In the rows, 128 means zero.
Each path is a new rotation, seen through one point. The rows after it are directions, each followed by how far the rotation turns it, in degrees a step (0 if it stays put).
Each turn is a multiple of 5 degrees from 10 to 175, or 0.
Each row of a path follows its step; steps can be skipped.
path 1
step 0: [128 123 130 128 127 128 137 120 135 134 128 131 129 130 126 129 130 124
 134 135 126 130 117 131 120 128 126 106]
step 1: [139 130 133 126 125 108 131 128 126 128 118 125 135 138 130 129 130 127
 124 133 125 136 132 128 135 130 131 124]
step 2: [124 124 128 133 134 127 126 131 125 117 127 126 131 128 119 140 132 130
 115 127 129 121 121 131 131 129 138 114]
step 3: [133 128 127 125 124 135 143 120 136 126 128 121 127 139 126 134 122 137
 122 129 127 130 129 137 138 122 120 124]
step 4: [133 143 130 121 127 127 135 127 137 126 131 121 136 128 126 131 129 117
 127 130 123 125 119 118 128 125 137 121]
step 5: [121 122 135 138 127 115 130 128 142 123 130 125 129 138 128 128 121 122
 123 120 126 128 135 132 128 127 135 125]
step 6: [136 126 120 136 131 127 136 131 126 121 133 114 127 130 123 137 134 123
 128 140 130 130 127 137 119 124 131 127]
step 7: [134 129 121 126 128 126 128 133 130 135 119 115 127 130 138 129 114 132
 124 124 121 124 126 130 128 119 131 117]
step 8: [122 125 124 121 131 126 143 133 135 122 127 127 127 128 128 134 122 128
 127 133 124 130 129 122 125 143 141 125]
step 9: [132 127 135 142 120 126 141 131 133 128 123 135 129 129 130 129 128 130
 123 136 125 125 132 126 118 120 125 116]
step 10: [132 129 130 130 122 124 135 135 116 122 121 118 132 142 133 126 132 126
 125 132 118 126 118 129 130 130 135 133]
Directions:
[129 127 132 133 130 130 128 126 128 132 125 123 125 126 128 130 127 125
 125 129 126 129 128 126 130 133 126 128]	0
[131 123 130 130 132 131 132 127 126 127 131 130 130 129 126 131 129 129
 131 127 128 124 131 129 125 127 124 128]	115
path 2
step 0: [130 128 133 139 122 130 132 130 142 116 140 135 126 124 121 139 123 130
 133 129 135 132 121 118 138 132 122 134]
step 1: [125 124 131 124 121 114 133 126 121 122 142 124 129 141 118 126 120 127
 134 135 123 140 122 132 134 136 131 135]
step 2: [111 130 121 120 127 124 139 119 134 115 135 129 121 124 126 131 125 120
 129 115 126 136 125 122 127 130 138 129]
step 3: [119 126 124 136 131 125 121 131 122 114 137 135 129 128 120 121 132 138
 122 119 137 131 112 132 132 133 134 127]
step 4: [116 115 126 130 127 126 134 143 142 123 146 124 126 133 129 134 131 137
 128 125 125 130 132 134 130 128 129 126]
step 5: [117 124 125 123 141 128 122 132 127 118 133 118 132 141 125 141 134 119
 132 133 135 136 120 122 132 124 132 133]
step 6: [124 126 134 131 131 143 136 122 133 112 129 122 128 133 127 124 138 127
 136 121 128 141 126 131 139 137 125 120]
step 7: [132 131 126 128 135 120 136 135 142 124 130 118 126 138 125 115 129 131
 124 132 136 132 117 125 136 136 142 124]
step 8: [124 132 115 117 121 130 133 132 141 118 136 124 139 129 129 133 133 126
 131 124 131 119 122 130 139 137 124 138]
step 9: [131 131 121 130 132 129 140 130 122 114 134 130 138 139 115 129 136 124
 129 133 118 127 122 137 130 123 140 127]
step 10: [115 129 119 118 144 128 141 124 132 120 131 131 123 132 136 125 128 132
 135 128 131 122 129 141 132 131 132 118]
Directions:
[127 130 128 126 130 130 130 123 125 125 125 128 124 127 128 125 129 128
 129 126 129 130 125 128 125 125 128 121]	95
path 3
step 0: [139 130 134 125 134 132 132 126 128 129 124 133 137 143 131 120 118 140
 123 134 128 119 134 130 131 132 129 124]
step 1: [129 134 131 140 126 123 125 132 135 125 130 129 117 118 127 144 123 127
 139 125 126 127 129 132 127 115 130 130]
step 2: [116 125 125 122 124 136 133 133 127 133 130 136 131 124 133 124 135 123
 118 128 128 130 136 137 134 142 120 123]
step 3: [128 131 122 128 133 131 128 127 127 125 129 119 127 132 122 124 130 126
 135 116 134 134 113 125 125 127 145 139]
step 4: [131 120 130 128 126 120 130 122 126 135 130 118 133 129 124 126 122 125
 118 135 121 114 138 116 130 128 121 123]
step 5: [133 131 138 125 125 129 120 132 134 121 131 134 119 135 135 128 138 135
 134 133 135 134 127 131 117 116 124 131]
step 6: [128 127 119 133 122 129 131 125 127 129 115 136 137 121 125 132 119 120
 126 135 118 138 126 136 130 135 128 120]
step 7: [117 130 133 127 140 132 120 127 122 125 133 123 130 129 135 133 132 139
 133 119 131 125 119 125 139 133 126 136]
step 8: [140 135 123 125 128 120 141 128 123 129 130 128 117 124 118 121 121 127
 119 127 135 123 135 128 131 128 132 120]
step 9: [124 120 133 133 127 137 127 130 130 136 131 135 130 131 134 131 133 123
 141 128 127 125 140 121 118 122 130 140]
step 10: [125 128 125 123 127 131 127 130 145 123 123 121 133 122 130 121 127 127
 116 131 124 127 120 140 125 126 132 115]
Directions:
[130 129 123 131 131 121 129 129 130 128 131 129 128 125 125 127 128 126
 129 128 126 130 125 129 128 124 130 125]	155
[131 129 129 128 131 126 126 126 123 125 125 132 129 127 130 131 126 132
 129 133 127 132 126 127 130 128 125 126]	55
[124 129 128 124 126 128 128 124 129 128 131 129 123 129 126 125 129 129
 129 130 133 130 128 129 130 127 124 123]	125
[127 125 129 124 130 126 132 128 123 128 130 127 127 125 125 125 128 130
 126 129 129 129 127 123 130 129 131 133]	80
path 4
step 0: [139 133 113 128 132 129 134 143 123 136 126 133 134 135 134 129 124 121
 123 118 135 132 141 126 134 125 126 130]
step 1: [138 131 130 127 123 119 132 130 130 134 123 129 135 128 124 134 133 139
 131 118 131 129 106 121 131 133 117 127]
step 2: [135 141 128 132 122 132 133 136 120 122 125 118 139 125 120 132 119 114
 126 120 138 132 132 133 130 122 129 127]
step 3: [131 139 120 138 125 126 131 126 131 129 126 126 126 127 131 132 131 131
 129 131 140 117 114 113 122 137 126 139]
step 4: [136 128 136 142 118 131 119 132 121 124 126 135 129 127 121 136 116 127
 129 120 134 138 128 130 125 123 139 134]
step 5: [130 147 136 129 131 133 120 122 122 137 127 128 121 122 133 131 138 130
 120 133 139 129 130 119 123 135 121 130]
step 6: [134 124 143 143 130 128 115 117 129 120 123 113 130 134 126 133 126 130
 134 128 126 131 126 128 127 120 133 132]
step 7: [127 138 126 131 133 128 130 125 113 132 130 122 113 119 134 124 128 130
 129 137 128 129 136 130 110 123 132 130]
step 8: [135 122 125 137 135 125 113 125 132 131 127 130 125 137 123 134 138 134
 139 132 115 132 136 125 128 129 128 138]
step 9: [139 128 134 126 138 123 129 125 113 125 130 130 114 126 127 119 129 131
 127 124 124 134 131 141 123 128 121 116]
step 10: [127 133 123 118 135 122 119 127 130 131 130 117 130 135 112 120 138 124
 141 134 121 124 132 122 129 126 122 132]
Directions:
[126 129 129 130 127 127 131 126 125 128 131 131 129 127 125 128 125 130
 131 128 130 132 126 132 126 124 129 122]	145
path 5
step 0: [135 132 119 126 121 131 130 124 118 124 133 127 118 112 130 130 125 131
 118 135 140 115 134 133 126 115 128 126]
step 1: [135 114 115 130 124 129 139 131 137 137 135 120 140 127 114 126 129 129
 127 124 115 133 129 132 129 129 131 123]
step 2: [129 128 119 123 126 137 108 121 124 128 118 133 134 125 128 118 130 135
 123 120 138 133 121 126 132 118 132 137]
step 3: [134 131 126 121 121 128 135 122 124 134 121 127 127 123 130 140 130 142
 130 122 117 118 131 141 113 136 127 126]
step 4: [126 118 128 134 117 130 126 129 128 128 134 124 119 120 121 125 125 117
 117 122 135 131 120 139 125 110 131 121]
step 5: [137 131 112 119 127 126 136 132 131 120 132 134 143 126 127 116 122 137
 133 127 119 136 129 136 126 125 129 137]
step 6: [123 129 123 124 117 136 123 123 117 141 120 125 130 131 137 130 127 128
 118 122 130 123 128 123 128 123 149 125]
step 7: [146 122 126 132 133 131 131 124 126 135 124 119 120 124 127 131 135 137
 130 135 123 132 127 143 116 119 120 134]
step 8: [120 111 121 119 122 122 125 121 134 124 128 136 135 121 127 120 126 118
 126 123 124 116 118 132 125 118 132 123]
step 9: [137 136 115 118 125 125 134 126 115 124 128 124 130 123 121 131 118 147
 120 126 133 133 134 125 131 121 128 128]
step 10: [135 123 121 133 114 147 126 126 136 145 133 124 132 125 128 128 135 126
 127 126 124 120 126 136 132 132 137 125]
Directions:
[133 129 127 127 130 128 131 128 132 128 128 126 133 126 133 132 127 126
 133 125 127 126 129 130 130 129 126 128]	160
[130 129 126 134 126 129 130 133 127 128 132 127 133 129 129 124 128 131
 128 127 130 128 128 123 130 128 131 127]	85
[132 128 127 134 130 132 129 128 130 129 127 125 123 128 124 129 124 125
 129 129 127 127 128 129 126 129 130 126]	115
path 6
step 0: [128 124 129 129 119 146 134 135 139 135 126 125 126 125 119 121 128 126
 127 144 132 138 125 123 123 140 125 130]
step 1: [131 136 137 118 120 129 122 132 131 133 124 135 113 123 127 138 126 130
 122 126 114 121 136 123 131 117 136 131]
step 2: [112 120 131 133 138 117 127 126 115 122 132 125 124 127 119 125 127 133
 133 134 131 129 123 122 120 119 140 121]
step 3: [132 129 127 136 128 139 137 128 131 126 120 133 128 124 139 113 129 135
 127 140 141 138 140 128 126 126 126 132]
step 4: [135 142 118 124 117 127 126 121 128 128 132 134 128 115 122 125 124 129
 129 122 118 114 127 118 126 119 120 134]
step 5: [115 127 125 133 135 123 122 116 135 127 125 119 121 143 132 124 123 133
 133 132 121 123 112 130 123 122 130 122]
step 6: [128 127 128 136 128 136 134 135 114 131 111 131 119 132 138 121 127 125
 123 124 140 125 131 127 133 136 118 122]
step 7: [144 133 114 125 137 122 131 124 121 129 137 139 137 126 135 139 129 133
 128 120 126 116 132 129 124 123 128 131]
step 8: [124 135 123 136 131 125 118 124 133 129 141 109 139 139 128 124 132 128
 129 131 130 135 118 124 124 135 124 122]
step 9: [125 129 124 123 119 139 124 131 136 126 116 130 123 134 132 135 128 127
 121 117 133 135 132 137 146 132 119 124]
step 10: [134 111 123 117 128 111 131 131 123 132 138 134 127 122 126 137 129 120
 122 120 127 118 120 129 130 130 129 126]
Directions:
[126 128 129 129 133 125 128 128 128 132 136 128 124 127 126 127 128 131
 130 126 126 127 128 130 129 127 125 130]	125
[128 129 125 134 123 129 125 128 131 125 130 127 124 130 126 131 127 130
 128 129 123 128 129 128 128 132 127 130]	90
[133 128 126 128 127 124 132 131 132 133 128 125 129 128 129 130 127 128
 129 127 126 128 129 122 126 126 128 130]	110
[129 129 130 129 128 125 129 123 131 129 129 128 125 130 129 127 130 126
 130 130 132 132 126 128 122 132 129 125]	130
path 7
step 0: [123 142 132 126 131 127 132 129 116 129 131 137 127 142 135 122 135 130
 121 123 126 136 120 130 122 133 125 138]
step 1: [122 128 126 126 135 130 130 135 117 114 141 126 138 131 138 127 134 128
 126 124 120 128 125 130 135 133 124 138]
step 2: [128 136 128 118 119 128 124 137 120 124 136 128 138 134 131 121 122 121
 136 134 125 131 122 125 137 123 125 139]
step 3: [123 140 140 124 128 128 125 121 126 123 126 125 129 138 135 123 128 123
 132 130 124 137 116 140 127 123 126 140]
step 4: [130 127 124 128 125 125 117 121 123 119 133 117 138 129 132 122 142 130
 130 125 121 131 124 138 129 129 124 141]
step 5: [126 135 126 119 117 120 118 124 119 126 133 126 134 132 128 116 132 130
 130 129 131 126 123 114 123 130 126 141]
step 6: [118 132 135 121 131 128 130 119 121 128 131 126 130 139 138 126 129 124
 132 123 121 120 117 126 115 131 126 138]
step 7: [131 122 124 119 122 136 131 133 123 128 128 125 141 133 139 122 138 127
 129 123 114 122 121 133 129 134 123 136]
step 8: [129 132 128 112 117 125 128 130 120 120 123 130 133 131 142 116 130 130
 124 131 127 134 117 122 133 127 125 129]
step 9: [130 131 130 123 136 126 128 118 112 121 131 123 131 129 142 125 126 121
 128 129 120 131 116 130 122 117 125 129]
step 10: [137 131 123 125 128 135 121 129 122 135 133 123 134 126 131 121 138 126
 123 127 113 132 122 127 128 117 124 142]
Directions:
[130 131 125 127 122 125 129 128 128 127 127 131 124 127 131 131 124 130
 128 127 129 127 128 128 128 127 130 133]	125
[131 128 126 132 131 127 128 130 127 128 128 122 129 125 133 133 129 125
 130 126 130 125 127 130 128 130 129 130]	130
[129 127 129 130 129 133 132 125 129 125 130 130 128 125 127 129 130 129
 124 129 124 126 130 133 125 128 128 133]	120
path 8
step 0: [117 124 126 122 130 125 136 116 128 120 129 134 137 131 135 123 128 116
 139 123 129 128 134 123 130 134 122 126]
step 1: [122 134 121 119 117 137 125 125 126 113 125 117 130 129 129 127 125 121
 135 127 132 130 131 119 131 122 126 130]
step 2: [129 134 131 127 128 132 132 132 125 115 136 127 137 144 125 131 132 119
 127 124 129 131 127 130 140 128 130 138]
step 3: [117 134 125 125 137 132 136 130 121 128 126 139 136 130 129 128 138 119
 136 127 126 132 135 116 132 129 124 133]
step 4: [120 137 128 117 120 134 130 132 127 128 124 121 127 141 139 126 128 124
 136 134 127 127 139 123 126 125 128 131]
step 5: [129 125 126 128 123 134 127 129 128 127 132 125 144 141 130 130 127 123
 125 127 137 126 140 126 133 135 130 142]
step 6: [128 128 126 117 130 131 132 118 119 127 136 138 138 128 132 126 134 122
 142 125 134 132 136 126 131 135 130 128]
step 7: [126 139 121 123 125 140 124 122 121 124 124 119 125 131 131 122 126 120
 140 135 129 126 131 123 138 132 133 130]
step 8: [125 131 130 128 119 128 131 129 125 124 130 124 132 138 131 122 134 117
 122 127 129 126 131 133 147 137 125 139]
step 9: [113 123 132 126 128 134 135 125 122 125 131 134 132 123 126 123 133 120
 133 120 125 131 143 119 134 132 126 132]
step 10: [116 136 125 116 128 133 127 124 131 118 132 122 124 137 136 119 120 123
 132 128 129 130 137 122 130 124 134 129]
Directions:
[132 129 124 125 130 129 126 125 127 125 133 129 128 128 124 128 129 129
 127 128 132 131 127 128 127 125 134 128]	80
[133 126 126 129 126 128 127 123 128 126 126 126 131 127 130 129 126 128
 134 127 131 128 124 130 128 131 125 127]	60
[128 127 126 125 132 124 127 131 128 124 127 124 128 129 126 128 129 129
 131 130 128 130 135 129 131 131 127 128]	0
[123 133 125 127 131 127 126 123 127 129 127 127 125 129 130 128 128 129
 129 129 130 125 128 124 126 129 126 122]	115
[128 130 128 126 129 133 125 130 131 131 130 121 125 127 127 129 126 126
 132 125 125 130 129 131 127 126 128 128]	125
[130 130 132 131 126 126 123 128 132 129 131 127 126 132 126 130 127 127
 127 129 132 128 127 126 131 129 125 131]	120
